Here are some points:
 -8  18  19  14  19  -9  31  17  43  27  30  11 -12  18  51 -59  -9   4  -9  -5  -6 -11 -44  46 -36  -2 -18  46  -9 -64  -4   7
 -36   21   29  -52  -29   23   -5   49 -113   64   18  -14    0    3   65   36 -113   31   -9   50   45   28  -84   -9  -14   30  -27   36    8  -34  -62  -28
  8   0   7 -60  58 -29 -39 -14 -13 -18 -23  19   6   8  16  -5 -17 -24  14 -16  12  -6  26  39  -6  29  54 -32  -5  46  15  -7
  3   8  11 -46  -2 -13 -61 -21  26   8  10  22  18 -82 -51  67 -44   2 -17  17 -17  19  26 -34  23  -3  43 -51  29  51   7 -12
-44  -4  17  90 -23  41  11  20  -8  36 -24  39 -35  23  -8  19 -33  30 -58  30  54  30  13  20   7 -13  -5  35  -3  37   7  32
  8 -19 -70   6  11  17   2 -56 -35 -67  -2  -9 -20 -19 -55  -8  34  50  10 -46 -20 -34  26 -22  39   9  -6 -29  -2  68  -4  50
 37  -3  -5 -34  31  -8  12 -33 -28 -52 -63 -13  -7  36 -22  28  -5   8  31 -21   2 -27  72   8  27  45  26 -23   1  76  10   2
 76   5 -22 -83  53 -35   9 -40 -40 -68 -85 -50  24  61 -13  29 -11 -21  61 -23 -12 -50 103 -25  43  63  41 -69   2  92 -10 -45
 40 -18 -24 -31  38 -80  -8 -68 -43 -48 -38 -43  53  59  24  -7  33 -73  69 -63  20 -38  53 -25  43  80  65 -52 -24  76  10 -84
 10   8  58  26   9 -16  50 -11  12   0 -18  14 -29  33  59 -13  56 -43  26   4  18  11  -4  24   5  -9 -70  35  26 -71   5 -45
 27   7   6 -49  58 -21   5 -17 -46 -21 -29   0  20  47  41  -8 -29 -21  13 -14  25  -6  41  33   3  51  47   0 -23  53  14 -35
 23 -87  51  10 -44  67  17  67 -15  50  33  69 -68  -6 -31   0  -5  -3 -77  70  61  69   0  19  19 -65  27  55  25 -41 -55  41
  -8   25   64   96  -19  -20   74   11   51   14   22  -17  -10   38   79  -19   74  -56   24    6    1   15  -40  -11    0  -30 -108   86   27 -119   19  -90
-44   5  -5 -41   5  -1   5  50 -40  17  44  11 -11  28  42 -38 -56   6 -21  18  15 -21 -67  71 -33  22  -9  42 -28 -22 -41  53
-58  51 -22 -33 -46 -38 -59 -24  69  14  16  -2  61 -60 -11  61 -27 -49   7   4 -21   6  -9 -21  -6   2  -2 -60  -7  33  24 -44
 29  45 -45   1 -25 -23  63 -25  34 -56 -25 -50   3  11  22 -20  52 -21  62 -64 -81 -68  38   2  20   7 -26 -44 -16 -27 -25   7
  17   45  -30   84   -8  -13   79   -9   30  -36   87  -53   29   -9   53  -63   52  -61   46  -47  -41  -17  -65  -75   27  -38  -95   47  -14  -64   23 -106
-10   5  14  16  15 -19  -9 -25  16 -42 -28 -13  15  15   1  13  40   8  33 -12   5 -15  16  18   9  36  16  30  -5   0  51  -2
-80  47 -59   1  -9 -55 -99 -25  41   4 -18 -23  73 -44 -20  23   9 -51   3  -8  -3  -8   2   7 -14  12  -7 -63 -27  85  51  -4
 -68   28  -69   19    3  -62 -104   -1   60   31  -14  -21   64   -3   -6  -10    1  -66   -3   -7    5  -18  -20   40  -72   10   17  -71  -77   53   47   24
  84   -5 -111  -11   31    3   14  -54  -53  -80   -1  -57   12  -15  -48  -47    5   57   32  -52  -51  -68   21 -115   52   33   28  -37    8   54  -55   -3
-46  62 -20 -33 -21 -43 -67 -48  80 -24 -23 -26  69 -64 -18  86   5 -34  20 -25 -39   4  29 -26   1  17  22 -76  -6  26  66 -55
 36  15 -48 -14   2 -20  14 -31  16 -56 -56 -39  -3  28  -9  -2  23 -27  53 -49 -60 -61  80 -10  22  29  13 -69 -17  49 -30  12
-45   3 -19   4  -8  10  -2  -2  -2 -36  15  10 -11   1   8   6 -10  35   3 -36 -23 -17 -35  71 -27  -3 -26  -9 -36  15  13  51
-40  26  10   6   4  12  16 -41  21 -50 -66   6 -22  -4 -59  45  53  45   2   0   1   1  47   4  32   6 -23   2  36  23  55  32
 35 -41  29  25  18  -3 -14 -20  -1  45 -16  -3 -10  20  -4  15  39 -19  -2  21  19  35  28 -26 -19   1  39  12 -15 -57  27 -46
-25   8  10   0  11 -11  39  30  30  15  39  21  -9   8  36 -64 -36  -5 -11  -1  14 -23 -56  19  -2  -6  -1  33  10 -23 -41  20
-52  10   3 -45   7  -4  -7  44 -32  16  34  17  -9  18  31 -21 -62   3 -26  24  22 -17 -56  62 -19  30   2  38 -15 -11 -37  43
-68  43 -25 -38 -64 -33 -52   1  50  15  43  -4  54 -55   2  70 -63 -41   3   3 -11   4 -29 -16  -5   6  -2 -59 -22  26  12 -38
 -68    7  -49 -127  -40   -9   -8   54  -93   10   34   28  -36  -42    0   18 -127    4  -42   54   44  -16  -53   40   25   23  -42  -65   -2   45 -110   54
-71  49 -31 -75 -78 -39 -55  12  38  30  41   0  61 -62   9  73 -77 -64   4  23  -4  14 -37 -21   4  16 -19 -63 -20  48 -10 -56
 11  41 -13  -7  45 -24 -84 -47  79 -27 -21 -17  52 -83 -83  29  28  29  14 -15 -57 -15  38  -7  -5  -2  37 -40  35  46  71  27
 -3   6 -32   6 -10   9  10 -40  11 -78 -20 -13  -7  -1 -43   9  39  47  29 -44 -42 -42  33  18  12   2 -20 -30  -5  62  13  48
  55    5 -106    5  -57  -11   38   13    7    3   85  -75   46  -11   53  -95   11  -13   45  -78 -108  -57  -68  -15  -72  -50  -29  -67  -98  -28  -46   27
  58  -73  -34  -16  -40  -22   25   58    8   26   34  -19   -2   92   56  -57    1  -16   -5  -22  -46  -33  -24   78 -108  -23   17  -31 -106  -64  -47   49
 -8  -6  -1  -2 -15  17 -17 -18  -7 -16 -39  -3 -29   3 -54  58  -3  58 -19   9 -15   3   8   5 -10   5  -4 -25  19   7   1  59
 103  -30   44  -66   74   46  -46  -64  -55  -59  -48   22  -49 -105 -109   60   -8  106  -26   19  -15   35   81  -47   75   -8   69  -22   80  -14   29   18
-55 -63  81  -6 -74  91  17  77 -66  77 -33  37 -69  17   2  36  16  17 -72  93  82  73 -31 -12  19 -18 -51  90  92 -67 -75  47
-61  35 -18 -36 -63 -33 -57  -5  45  17  34  -6  52 -51  -2  81 -51 -42   5   6 -10  13 -14 -16  -6   5   2 -62 -26  21  22 -42
100 -24 -98 -25  44  23  10 -55 -42 -83 -21 -42  -6 -28 -64 -45  21  69  20 -36 -57 -53  56 -97  61  32  27 -31  16  56 -37  25
 90 -30 -15 -42  62  52  -6 -55 -51 -68 -41  14 -45 -88 -98  -1  16 100 -24  21   9  13  56 -89  90  -4  31  -1  76   2  -3  15
Here are 14 more points, each followed by its number:
 -67   -2  -33 -127  -46    4   -2   58  -90   19   27   29  -40  -33    2   18 -116    5  -46   61   50   -5  -51   31   25   18  -43  -42   10   32 -108   52 0
 37 -69  -2  17 -10 -14  22  26  -6  47  19  -3 -11  75  36 -52  28 -19 -11  -8   5  -4 -10  39 -77 -12  21   8 -79 -71  -7  11 1
 -3 -42  32  50 -18  32  -7  16 -21  76   1  37 -13  44 -14  23   3 -44 -30  40  53  70  19 -30 -21 -23  15  29  -6   6  27 -28 2
 28  46   6 -48  63 -26 -90 -60  54 -36 -16  -8  38 -96 -94  51  12  59  19 -17 -68  -5  62  -8  -6 -16  52 -53  48  48  74  14 3
  1  10  14   9  21 -12  30  13  37  20  32  18  -6  11  33 -75 -17  18 -12  -4  -1 -18 -56  18 -14   2  -5  52   6 -48 -16  11 4
 18   9  69  35  11 -18  59 -15  17  -3 -18  12 -31  33  69 -17  66 -52  32   2  18  12  -6  20  10 -12 -80  44  31 -86   9 -59 5
-48  47 -19 -30 -41 -34 -45 -19  57  10  25   0  55 -51  -5  52 -26 -53   9   5 -18   5 -14 -25  -2  -4 -11 -50  -4  27  17 -52 6
 -55   39    4   59  -28  -32   43   21   68   -8   72  -30   45    4   41    1   72  -86   51  -45  -20   10  -43   39  -29  -48 -111   11  -44   -2   84  -73 7
 -46   16  -89  -10  -31  -54   22   20   72   26   86  -57   30  -15   42  -78   35  -55    9  -40  -42  -29  -70  127 -110  -49  -53  -34 -127  -56   35   71 8
 -3   8  14   9  18 -19 -12 -27  20 -40 -26 -13  17   4  -5  15  37  11  33 -13  -5 -15  20  15   7  30  16  21   0   2  50  -2 9
 -5  14 -25   2   7   5 -17 -55 -10 -59 -46 -15 -10 -12 -26  35  16  60  23 -26 -36 -21  12 -36  10  30   9 -25  24  19  17  41 10
  0  13  21  19  17 -14  36  13  39  19  31  14  -6  12  39 -69  -3  10  -7  -5  -3 -14 -53  18 -13  -3 -19  55   8 -58 -11  -1 11
 -49   41   -2   72  -37  -28   54   18   68   -5   77  -33   46   -3   49  -11   74  -93   50  -47  -27    0  -45   36  -21  -51 -124   17  -45   -7   80  -71 12
 -58   39    2   69  -40  -31   49   20   72   -1   74  -30   48   -2   47   -3   78  -98   51  -46  -25    2  -39   52  -27  -52 -126   12  -49    2   88  -65 13
Which two of these numbered points are nearest to each point below, ignoring the 2 directions in which the first points spread most? Their numbers follow each, nearest first.
 -60   35    0   65  -33  -28   31   19   60    7   64  -24   48    5   43   -5   65  -86   42  -40  -19    5  -41   43  -33  -44 -107   10  -41    5   76  -60 > 7 13
  43   13  -80   46    9   13   65  -29  -31  -47   75  -64   25  -15   37  -74   28  -30   30  -59  -41  -17  -51 -111   34  -12  -41   13  -31  -21   -2  -50 > 11 4
-34  15 -36 -64   6  -3 -13  22 -37   1  15   0  -6 -29   0 -27 -53  21  -9  21   9 -26 -44   9  10  28   4 -19  17  36 -50  56 > 0 10
 18  10  52  27  18 -20  39 -21  13  -5 -19  11 -21  30  54 -15  60 -40  30   1  12   9  -3   6   8  -5 -59  35  33 -69  10 -55 > 5 9
-63  50 -26 -71 -65 -38 -55   6  42  21  33  -1  57 -62   1  69 -64 -53   7  18 -10  11 -28 -17   4  13 -15 -60 -15  42   0 -49 > 6 0
  -4   10   64   86  -24   -8   67   19   41   21   23   -4  -19   32   63  -15   64  -49   10   15   10   24  -33   -8    3  -36  -90   82   28 -109   10  -72 > 5 12
-61  44 -25 -71 -68 -37 -57   7  38  27  37   2  56 -65   0  72 -72 -56   2  22  -6  15 -28 -24   6  13 -10 -62 -13  48  -7 -51 > 6 0
Here are 14 other points, each followed by its number:
 36 -71  -7  15 -15 -17  26  32  -4  46  24  -4  -9  81  42 -60  26 -19 -12 -13   1 -10 -16  49 -85 -13  18   6 -88 -71 -10  19 0
 19 -29  -7   5 -16  -2  25  32 -20  62  73  -1  25  49  77 -43  19 -60 -11  -6   1  40 -34  22 -92 -36 -13  28 -84 -44  11 -45 1
-38  -2   0 -35 -21  14  11  31 -34   0  27  31 -29 -20 -13  22 -78  41 -35  25  23  -1 -33  62   8   2 -25 -15  -6  52 -23  55 2
-46   4 -15   9  -5   8   2   0  -1 -32  25   9 -10  -1  15  -4  -8  38   0 -34 -18 -15 -46  71 -25  -2 -27   4 -36   2  20  49 3
-43 -10   1 -35 -26  19  18  42 -48   7  34  38 -39 -11  -6  19 -94  40 -44  32  33   0 -41  70   9   4 -28 -10 -12  56 -39  60 4
-78  48 -27 -46 -76 -37 -63  -3  53  13  42  -7  63 -64   0  92 -64 -48   7   3 -15   8 -21 -16  -5   6  -5 -75 -29  36  22 -43 5
 43  -7 -63  -9  24  16  17 -45 -37 -71  -6 -31  -1 -22 -38 -17  23  67  18 -42 -45 -39  10 -65  37  18  -1 -26  15  31 -20  26 6
  38   11  -90  -21  -62  -11   24   12   15    4  104  -56   54  -11   64  -85   -9   -9   36  -70  -90  -32  -96   -8  -88  -47  -39  -29 -102  -49  -25    8 7
 28  38 -20  -2  12 -21 -17 -21  77 -25  18 -45  53 -63 -43 -22  32  20  44 -35 -70 -41  22   2  -4 -13  -2 -13   6  42  57  26 8
 11   7  44 -62  -4   9  12   9 -61  46 -36  -7   6  10  24  35 -25 -16  20  38  50  25  22 -33  10  55 -17   3  23 -11  -2 -70 9
-38  27  43   7  -8  -3  -3 -19  51 -10 -42  -2   7   9  -8  39  42  19  25  -4 -10   0  16  29 -17  16 -22  18  24 -19  52   0 10
-22  -7  33  77  25  44 -22  13  -9  17 -23  31 -32   8 -23  16 -18  61 -46  33  35  29 -17  -4  -3  10   6  60  30   1  37  35 11
-22  52  28  54   4  -4   1  -8  18  -6  18   8 -12  12  29   4 -10  10  29 -26 -33 -12 -41  10 -42 -16 -64  17   3 -31  18 -15 12
 49  -8   8 -40  79 -50  13 -38 -55 -28 -43 -21  32  59  52 -14   1 -52  43 -34  35 -15  52  14  16  65  55  -9 -30  59  31 -74 13
Which two of these numbered points are nearest to each point below, ignoring the 2 directions in which the first points spread most? Their numbers follow each, nearest first.
  28   17  -85  -12  -56  -17   24   10   13    4  101  -57   56  -12   65  -76   -8  -23   36  -67  -78  -28  -93  -10  -78  -39  -40  -28 -102  -47  -15   -6 > 7 6
 55 -15   5 -43  86 -57  16 -37 -64 -29 -42 -22  36  73  63 -23  -7 -61  43 -39  42 -20  53  21  15  73  68  -9 -41  70  25 -77 > 13 9
 12 -24  -5   5 -16  -1  29  29 -14  52  63  -2  21  42  66 -39  20 -50 -10  -6   0  33 -29  23 -78 -31 -17  26 -71 -37  10 -32 > 1 0
 10  -2  47 -64  -5  10   8  14 -78  54 -24  -7   9  10  28  36 -31 -16  19  42  60  32  15 -37   9  61 -14  13  21  -8  -1 -77 > 9 13
-15 -14  31  81  36  50 -22  10 -17  11 -26  38 -41   3 -34  11 -23  74 -56  36  39  29 -12 -11   8  14  17  62  36  10  36  46 > 11 12
-16  32  33  49  -3   6   3   2  12   3  19  17 -20  10  21   5 -10   9  15 -13 -19  -1 -34  11 -33 -24 -51  22   6 -32  10  -7 > 12 10
 22 -28  -8   1 -10 -13  21  19 -23  48  59  -7  30  52  71 -37  22 -64   0 -14   5  31 -23  16 -74 -21  -2  18 -77 -29  12 -52 > 1 0
